One turning vector, and how many ticks it has turned:
The counts run from 0 to 174.
[ -2 -27  17  67 -17 -58   6   4  34 -56  48   2  20  -1 -18 -39   0  10
  -1 -14  61  18  17  13  16  44   5  44 -43  17  16   1  -4] | 13
[ 12 -18 -47 -52  14  59 -13  18  44 -32  41  44  32  10  30 -15  42  -8
   0  -3  -4  27  32  34  71  -2 -24 -10  -4  -4  25  12  23] | 154
[ 14  45   4  16  24   9 -33 -24  22  84  40 -47   6  -1  33  30  20  23
 -12  -5 -17  53 -40 -23 -31 -23 -10  19   0 -18 -51  24 -31] | 1
[ -3  29 -22 -12 -21 -34 -23 -57  63  47  46  11  40   1  12 -22  32  -8
  22  18  30  42  24  17 -13 -25 -32 -26  11  36 -17 -17 -21] | 46
[-20 -14  -7 -12  44  57   7   6 -25  50 -12  21 -36   5  34   4 -14  55
 -18 -15 -80  21  -6  13   8  25  22  23 -11 -35 -18  55  26] | 116
[ 13  27  58  23  12 -11   1  -3 -27  64  12 -69  11  16  27  16 -14   0
 -28 -47 -32  59 -18 -37 -16 -12   6   4  14 -21  12  45  -5] | 167
[  5  -1  12  83  29 -67  -6 -11 -28   6  27 -26 -46 -46  30  22 -10  20
  35  -4  -4 -22 -30 -52  19  30   5  47  12  -6  30  22 -21] | 58
[-20 -21  12 -24 -17  23   4 -26  41  34  -1  15  35  48  -6 -62 -11  28
 -32 -12 -18  55  41  52 -38  11  10 -10 -26  32 -46  15  21] | 125
[ 14 -37 -16 -15  25  -3 -21   1  36  23 -25  18 -33   0  58   0  15   1
  28  40 -66 -43 -21 -31  78  -1 -17 -19  39  18  -2  26  13] | 107
[ -8  -2 -41  48   5  21  26  30   5 -79  51   3  -8 -28  23   8  11  23
   8   5  11  25 -20  31  56  38  -9  47  -3 -19  51  -2  20] | 147
[-22  39  -1  16  32  42 -30 -24   3  55  26 -58  -3  -7  -9  51 -20  25
  12   3 -20  55  -3  -7 -54  11   4 -12  70   3 -21 -30 -25] | 83
[-30  31  -1  -6 -19  -7  27 -18 -17  11  50  -6  49  -3   1 -19  -9 -11
 -10 -48  17  86  63  35 -28   6   2  -2   6  -1  63  10   4] | 40
[  0 -30 -52 -42   9  47   5   6  46 -27  21  54  17  17  38 -19  36  -4
  -2   2  -2  11  25  44  75  -1 -17  -6 -15  -1  24  16  42] | 153
[ -9 -16 -26  39  -2  12  44  41  -8 -77  40   2   2 -18  17  -2  -4   4
  -2 -11  13  26  -7  31  62  41  -7  32 -11 -19  66  19  30] | 148
[-23 -23  34 -17 -23  18  21 -14  22  26 -14  12  30  55  -5 -68 -19  24
 -38 -25 -26  56  43  51 -29  13  18  -5 -26  32 -24  30  33] | 124
[ -3  -8  28  90 -11 -29  28   9   1 -22   2 -74 -20  -4  20  43 -25  17
  -1   2  -6 -11 -72 -13  28  29 -11  21  28   7   9  -1  23] | 140
[ -5 -18  34   7 -13  24  28   6 -13  -3  14  -6  12  37 -13 -68 -29  21
 -31 -47 -38  77  48  32 -34  29  32  19 -22   7  22  32  13] | 122
[-15 -11  18  85  -8 -31  38  16  -6 -10 -20 -58 -19  -5  30  46 -15  22
 -16  12  -3 -22 -78   8  44  23 -17  24   5   1  -2   3  42] | 141
[ -8  -7   1 -22 -10  35  -7 -29  71  26  11  18  34  44 -10 -51   8  26
 -19   1 -10  56  29  47 -47  13   5 -12 -18  34 -56   2  12] | 126
[  4   0  36  38 -16 -99  -6 -46  28  61 -15 -36  14   0  33  -8  -6 -25
  16  18   6 -17 -18 -35  15 -15 -30 -29  29  39   8   7  -9] | 51
[ 40 -19  -7 -33  16  49 -16  24  37 -39  51   3  27  24  21 -25  24 -43
   6 -23  -6  41  43 -14  60  -5 -11 -19  23   1  56   8 -13] | 156
[  4 -10 -41  11 -15 -17 -19  -8  70 -46  42  18  -3  -2  16 -45  30   1
  51  47   4  -2  -1   1  44   7 -32  -4  25  36  36 -18 -22] | 101
[ 20 -14  15 -54  25  38 -21  -5  24  76 -14  -5  36  35  45  11  19 -20
 -25  -8 -39  14  16 -15  37 -38 -17 -48  28  -1 -21  38  17] | 161
[-18  21 -24 -25 -26 -33 -11 -65  59  56  27  17  54  10  17 -28  30  -4
   9   9  17  41  39  33 -17 -28 -23 -32  11  34 -23  -7  -4] | 45
[ -9 -27  10  -5  36  40  14  21 -36  47 -37   5 -38   3  40  -2 -24  45
 -24 -29 -88   9 -12   5  15  22  20  18 -10 -25   8  54  32] | 115
[ 10 -54 -26  18  32  -4 -48  -5  76 -32  35  24  25   1   0   4  30 -10
  17  26  47 -23  22  -6  72  22 -10  -1   0  26 -29 -23  10] | 19
[  3  -6 -20  12  69  70 -37  18 -18  10  31 -21   4 -28  16  89   5   3
   4 -20 -12  10   8 -23  34  15   7   4  43 -36   2 -11  17] | 29
[ 38 -26   9 -34   6  31 -17  20  22 -21  30  -5  40  35  20 -26  11 -44
  -4 -32 -14  47  46 -22  55 -11 -10 -25  32  -5  67  18   2] | 157
[ 28  29  45  14  19   6 -15  -2 -22  63  26 -76  11  12  23  22  -2  -7
 -13 -43 -36  64  -9 -45 -15 -16   8   8  22 -17  12  40 -28] | 166
[-20  37  15  39  20  22 -19 -19  -9  40  23 -76  -6 -13  -7  46 -29  20
  15 -12 -24  62  -6 -14 -57  15   9  -5  71   2  -2 -26 -20] | 84
[  3 -38  28 -12  27  35 -40  -5  16   9   8 -22  23  29 -22 -13 -36 -29
  20 -27 -24  28  82 -36  -8  16  20 -40  69  30  33 -12   5] | 76
